Some points:
array([ 0.18,  1.20,  0.36,  0.29,  0.44,  0.22, -0.24,  0.65,  0.59, -0.31,
       -0.08,  3.20,  0.10,  0.08, -0.88,  0.43,  0.97, -0.78, -2.30,  0.04,
       -0.87,  0.06,  0.76, -0.33])
array([ 0.56, -0.44,  1.45, -0.53, -0.01,  0.01, -0.73,  1.24, -1.43, -0.21,
       -3.85, -0.39, -1.73, -0.12, -0.25,  0.62, -0.07, -0.56,  0.06, -1.19,
       -0.72, -0.25, -0.81,  2.07])
array([ 0.84, -0.39,  0.34,  0.66, -0.41, -1.06, -0.50, -1.77,  0.46, -0.88,
       -0.24,  1.59,  0.03, -1.31,  0.16, -2.18, -1.83,  1.39,  0.46,  0.33,
       -0.30, -1.35, -0.48,  1.01])
array([-1.03,  0.75, -0.13,  1.01,  0.21, -0.10, -1.21,  0.26, -0.51,  0.13,
        0.85, -1.47,  0.48,  0.99, -0.27,  0.23,  1.20, -1.32, -0.41, -0.40,
       -1.46, -0.70, -0.20,  0.21])
array([-0.16, -0.97,  0.65,  0.43, -0.16,  0.33, -3.03, -0.59,  0.37, -0.80,
       -0.09, -0.61,  0.98, -0.63,  2.87,  1.48,  2.19,  0.65,  0.52,  0.16,
        0.03,  0.72,  1.84, -0.88])
array([ 0.37,  0.16, -0.85,  1.33,  0.54,  0.86, -0.32, -0.57, -0.09, -0.42,
        0.29,  1.11,  0.46, -0.69, -2.39,  0.26, -0.33, -0.38, -0.59, -1.87,
        0.38,  2.19,  0.81, -0.29])
array([ 1.45, -0.14, -0.14, -1.62,  0.88, -0.95, -1.11, -0.35,  1.13,  1.74,
        1.38,  0.16, -1.69,  0.59, -0.61,  0.47, -0.28,  0.45, -0.20,  0.12,
       -0.31,  0.98,  0.08, -0.22])
array([-1.88,  1.33, -0.58, -0.40,  0.48,  0.39,  0.39, -1.25,  0.31, -0.43,
       -0.73, -0.77, -0.36, -2.04,  0.12,  0.90, -0.51,  1.06,  0.63, -0.07,
        0.34,  2.04, -0.12, -0.51])
array([-0.17, -1.26, -1.79,  1.45,  0.66,  0.10, -0.17,  1.37,  1.59, -1.32,
        0.70, -0.02,  0.59, -0.30,  1.01, -1.74,  1.15,  0.63, -1.31, -1.12,
       -0.09,  0.56, -0.35,  1.99])
array([ 0.04,  0.31,  2.38, -2.33,  0.20,  1.61,  0.21, -0.34,  1.45,  0.22,
       -0.54,  0.58,  0.65, -1.47, -0.57, -0.32,  1.11,  1.05,  0.25, -2.42,
       -0.01, -0.76, -1.08, -0.68])
array([ 0.19, -0.55,  1.97,  0.28,  1.78, -0.79, -0.38, -0.11, -0.76, -0.75,
        0.04,  0.41,  0.30,  1.65,  0.60, -1.86, -0.95,  0.13, -0.49, -0.19,
       -0.16, -0.61,  0.70, -3.64])
array([ 0.33,  0.09, -0.61, -0.06, -0.44, -0.51,  1.05,  1.00,  0.28,  0.20,
        0.28, -0.63, -3.03,  0.13, -0.10,  0.59,  0.54,  2.03, -2.60, -0.22,
        1.22, -0.81,  1.00,  0.08])
array([-0.52, -1.60, -0.28,  0.89,  2.50,  0.57,  0.67,  2.12, -0.52,  2.59,
        0.13,  0.61,  0.45, -1.08,  2.24,  1.54, -1.57,  0.55,  0.40,  0.13,
       -0.45, -0.15,  0.02,  0.08])
array([ 0.02,  1.29,  0.34,  0.15,  0.19,  1.73,  2.54,  0.96, -0.40,  0.18,
        1.20,  0.28,  0.64, -0.77,  0.43, -1.41, -0.32, -0.35,  0.37, -0.20,
       -1.29,  0.01, -0.47, -0.43])
array([ 1.74,  1.21, -1.73,  0.99, -0.95,  0.02, -0.24,  0.14,  1.19,  0.91,
       -1.31, -2.29,  0.66, -0.43, -0.44,  0.07, -0.80,  0.47, -0.52, -0.73,
       -0.74, -1.06,  1.09, -1.90])
array([-1.01,  1.02, -0.27, -0.28,  0.92, -0.02, -0.21,  0.76, -0.85, -1.04,
        1.08,  0.08, -0.83,  0.35,  0.13,  0.49,  0.68,  0.57,  2.23, -0.17,
       -1.16, -0.44,  0.71,  1.17])
array([ 0.23, -0.48, -1.05, -0.73,  0.01, -0.36, -0.52,  0.00, -1.95,  2.59,
        0.11, -0.37,  0.66, -1.88, -0.33, -1.93,  2.01, -1.97,  0.22,  0.38,
       -0.20, -0.01, -0.39, -0.62])
array([ 0.12,  1.29,  1.12,  0.38,  0.00,  0.41, -1.82, -0.12, -0.23,  0.95,
        0.40,  0.91,  0.62,  0.72, -0.80,  1.00, -0.58,  0.90, -0.56,  1.93,
        1.27,  0.16, -0.01,  1.13])
array([-0.53, -0.90,  0.33, -0.41,  0.55,  0.05,  1.34,  1.07,  0.08, -0.71,
        1.00, -0.38,  1.44,  0.86, -0.18, -0.32,  0.48,  0.41,  0.61,  1.27,
        0.26,  0.24,  0.58,  0.35])
array([-0.39, -1.41,  0.22,  0.38,  0.40, -1.86, -0.60, -0.44, -0.04,  0.53,
        1.39,  0.23,  0.28,  0.23, -1.37,  0.18, -0.68, -1.14,  0.33, -2.12,
        2.17,  0.51,  0.24,  0.85])
array([ 0.26,  0.49, -1.28, -0.42,  0.55,  1.22, -0.22, -0.57, -0.44,  0.16,
       -0.24, -0.03,  0.66,  2.72,  0.04,  0.00,  0.27,  0.25,  0.83,  0.49,
        1.27, -0.59, -0.54, -0.45])
array([ 1.34,  1.14,  2.07,  0.86,  0.08, -2.57,  0.37,  0.54,  0.24,  0.60,
        0.87, -1.06,  0.42, -0.89, -0.19, -0.71,  0.97,  0.66, -0.33,  0.91,
       -0.95,  0.52,  0.13,  0.73])
array([ 0.68, -0.91, -1.01, -1.66, -1.29, -1.96,  1.19,  0.26, -0.79, -0.38,
       -0.40,  1.37,  0.35,  0.79,  1.44,  0.57, -0.36,  1.01, -0.33,  0.61,
        1.08,  1.28, -0.11, -0.24])
array([ 1.01, -1.94,  1.35, -0.77, -0.57,  2.63, -0.16, -0.25,  0.42, -0.96,
        1.29, -1.31,  0.19,  0.55, -0.63,  1.12,  0.18, -0.61, -1.72,  0.36,
       -1.12,  0.57,  0.65,  0.21])
array([ 0.53, -0.43, -0.08,  1.06, -0.10,  0.21,  0.73,  0.60, -0.61,  1.58,
       -2.19, -0.63,  1.61,  0.53, -0.96,  0.08,  0.10,  1.18, -1.09,  0.15,
        1.95,  0.15, -0.87,  0.12])
array([ 1.24, -2.05, -0.05,  1.01, -1.06,  1.14,  0.15, -0.23, -1.52, -1.05,
        0.72,  0.38, -2.56, -0.05, -0.56, -0.83, -0.10,  0.47,  1.61,  0.51,
       -1.13,  0.38, -0.09, -1.15])
array([-0.91,  1.21, -1.40,  0.04, -0.39,  0.60, -0.57, -0.88, -0.27,  1.61,
       -0.95,  1.85, -1.20,  1.08,  0.56, -0.82,  0.31,  1.11,  0.64, -0.17,
       -0.47,  0.16,  0.17,  0.15])
array([-3.10, -0.67,  0.35, -1.21, -1.67, -0.26,  0.42,  1.51, -0.28, -0.28,
       -0.26, -0.47,  0.38,  0.36, -1.53, -1.52,  0.16,  1.44,  0.82, -0.19,
       -0.07,  0.45,  0.86, -0.07])
array([-1.27, -0.83,  0.59,  0.60, -0.19, -0.03,  1.12, -1.78,  0.57,  0.94,
       -0.36, -0.88, -0.58,  0.81,  1.09, -1.12, -0.47, -1.42, -0.85,  0.58,
       -0.14,  1.82, -1.18,  0.62])
array([ 0.04,  1.39,  0.99, -0.14, -0.69,  0.43,  0.80, -0.04, -0.12,  0.57,
        1.24, -0.74, -1.15, -0.99,  1.48, -0.41, -0.27, -1.36,  0.44, -0.99,
        2.97, -0.82,  1.18, -0.08])
array([-0.70,  0.20, -0.09,  0.59,  1.35, -0.46,  0.14,  0.20,  0.41, -1.38,
       -2.19, -0.22, -1.59, -0.10, -0.08,  0.25,  0.74, -1.62, -0.06,  1.71,
        0.18,  0.73,  0.58, -1.13])
array([-1.46, -0.79, -0.18,  0.66, -0.11, -0.88,  1.23, -3.83,  0.50,  1.06,
        0.05, -0.28,  0.24,  0.70,  0.01,  1.67, -0.28,  0.82, -0.17, -0.88,
       -1.55, -1.99,  0.26,  0.15])
array([ 1.42,  0.93,  0.43,  1.89, -0.77,  0.68,  0.55,  0.07, -0.19, -0.85,
       -0.50,  0.26,  0.75,  1.26,  1.04, -0.43,  0.32, -0.85,  1.23, -1.46,
        0.68,  0.07, -0.12,  1.26])
array([-0.26,  0.36, -0.80, -0.88, -2.06, -1.57, -0.61,  1.21,  0.58, -0.16,
        0.23,  0.57,  0.59,  0.68,  0.68,  0.38, -1.00, -1.91,  0.79, -1.24,
       -1.57,  0.24,  0.61, -0.20])
array([ 1.08,  0.57, -0.97, -2.24,  2.03, -0.38, -1.13, -0.52,  0.38, -2.19,
       -0.13, -1.84,  0.26,  0.84, -0.61, -0.22, -2.22,  0.13, -0.08,  0.38,
        0.34, -0.49,  0.45,  0.67])
array([ 1.59,  0.35, -1.05, -1.79, -0.61,  0.60,  0.84, -1.13,  1.35,  0.73,
       -0.58, -0.10,  0.43, -0.21, -0.31, -0.46,  0.78,  0.25,  1.45,  1.88,
        0.11,  0.32,  0.49,  0.63])
array([ 0.47,  0.78, -0.87, -0.62, -0.40,  0.06,  0.87, -1.03, -3.77, -1.51,
        0.16,  0.36,  1.30, -1.10,  0.13,  1.34, -0.36, -0.09, -1.58,  0.52,
       -0.17, -0.92,  0.03,  0.73])
array([-0.61,  0.70, -0.85, -0.65, -0.54, -0.23, -0.49, -0.10,  0.60, -0.62,
        0.93, -0.25, -0.19,  0.12,  0.30,  0.58,  0.20,  0.27, -0.86, -0.04,
        0.33, -0.52, -5.53, -1.03])
array([-1.31,  0.43,  0.61,  0.62, -1.28,  0.92, -2.00,  0.90,  0.32,  0.22,
        0.58, -0.34, -0.16, -0.81, -0.17, -0.14, -2.50, -0.34, -0.35,  1.55,
       -0.30,  0.05, -0.63, -0.15])
array([-1.19, -0.93, -0.75,  0.10, -0.13,  0.28,  0.35,  0.42,  1.19, -0.41,
       -0.40,  1.08, -0.24, -0.51,  0.57, -0.11,  0.42, -2.56, -0.25,  1.15,
        0.52, -2.69,  0.93,  0.51])
array([ 0.78, -0.51,  1.26,  1.07,  0.03, -1.07,  1.28,  0.61,  0.73, -0.86,
        0.09,  0.07, -0.24, -0.70, -1.68,  2.27,  0.71, -0.60,  2.78,  0.49,
        0.13, -0.02, -1.18, -0.73])
These points spread out most along one direction. How far along it is each point below, from 0 to 99? 50 is the average, and the first point above lies past it. One standard deviation of the points above along it is 16.
array([ 1.34,  1.14,  2.07,  0.86,  0.08, -2.57,  0.37,  0.54,  0.24,  0.60,
        0.87, -1.06,  0.42, -0.89, -0.19, -0.71,  0.97,  0.66, -0.33,  0.91,
       -0.95,  0.52,  0.13,  0.73]) 57
array([ 0.04,  0.31,  2.38, -2.33,  0.20,  1.61,  0.21, -0.34,  1.45,  0.22,
       -0.54,  0.58,  0.65, -1.47, -0.57, -0.32,  1.11,  1.05,  0.25, -2.42,
       -0.01, -0.76, -1.08, -0.68]) 42
array([-1.27, -0.83,  0.59,  0.60, -0.19, -0.03,  1.12, -1.78,  0.57,  0.94,
       -0.36, -0.88, -0.58,  0.81,  1.09, -1.12, -0.47, -1.42, -0.85,  0.58,
       -0.14,  1.82, -1.18,  0.62]) 46
array([ 0.84, -0.39,  0.34,  0.66, -0.41, -1.06, -0.50, -1.77,  0.46, -0.88,
       -0.24,  1.59,  0.03, -1.31,  0.16, -2.18, -1.83,  1.39,  0.46,  0.33,
       -0.30, -1.35, -0.48,  1.01]) 33
array([-0.53, -0.90,  0.33, -0.41,  0.55,  0.05,  1.34,  1.07,  0.08, -0.71,
        1.00, -0.38,  1.44,  0.86, -0.18, -0.32,  0.48,  0.41,  0.61,  1.27,
        0.26,  0.24,  0.58,  0.35]) 62
array([-0.16, -0.97,  0.65,  0.43, -0.16,  0.33, -3.03, -0.59,  0.37, -0.80,
       -0.09, -0.61,  0.98, -0.63,  2.87,  1.48,  2.19,  0.65,  0.52,  0.16,
        0.03,  0.72,  1.84, -0.88]) 77
array([-0.17, -1.26, -1.79,  1.45,  0.66,  0.10, -0.17,  1.37,  1.59, -1.32,
        0.70, -0.02,  0.59, -0.30,  1.01, -1.74,  1.15,  0.63, -1.31, -1.12,
       -0.09,  0.56, -0.35,  1.99]) 65
array([ 0.23, -0.48, -1.05, -0.73,  0.01, -0.36, -0.52,  0.00, -1.95,  2.59,
        0.11, -0.37,  0.66, -1.88, -0.33, -1.93,  2.01, -1.97,  0.22,  0.38,
       -0.20, -0.01, -0.39, -0.62]) 64
array([-0.52, -1.60, -0.28,  0.89,  2.50,  0.57,  0.67,  2.12, -0.52,  2.59,
        0.13,  0.61,  0.45, -1.08,  2.24,  1.54, -1.57,  0.55,  0.40,  0.13,
       -0.45, -0.15,  0.02,  0.08]) 66
array([-1.31,  0.43,  0.61,  0.62, -1.28,  0.92, -2.00,  0.90,  0.32,  0.22,
        0.58, -0.34, -0.16, -0.81, -0.17, -0.14, -2.50, -0.34, -0.35,  1.55,
       -0.30,  0.05, -0.63, -0.15]) 51
array([ 0.02,  1.29,  0.34,  0.15,  0.19,  1.73,  2.54,  0.96, -0.40,  0.18,
        1.20,  0.28,  0.64, -0.77,  0.43, -1.41, -0.32, -0.35,  0.37, -0.20,
       -1.29,  0.01, -0.47, -0.43]) 64
array([-1.01,  1.02, -0.27, -0.28,  0.92, -0.02, -0.21,  0.76, -0.85, -1.04,
        1.08,  0.08, -0.83,  0.35,  0.13,  0.49,  0.68,  0.57,  2.23, -0.17,
       -1.16, -0.44,  0.71,  1.17]) 68
array([ 1.74,  1.21, -1.73,  0.99, -0.95,  0.02, -0.24,  0.14,  1.19,  0.91,
       -1.31, -2.29,  0.66, -0.43, -0.44,  0.07, -0.80,  0.47, -0.52, -0.73,
       -0.74, -1.06,  1.09, -1.90]) 38
array([-3.10, -0.67,  0.35, -1.21, -1.67, -0.26,  0.42,  1.51, -0.28, -0.28,
       -0.26, -0.47,  0.38,  0.36, -1.53, -1.52,  0.16,  1.44,  0.82, -0.19,
       -0.07,  0.45,  0.86, -0.07]) 57
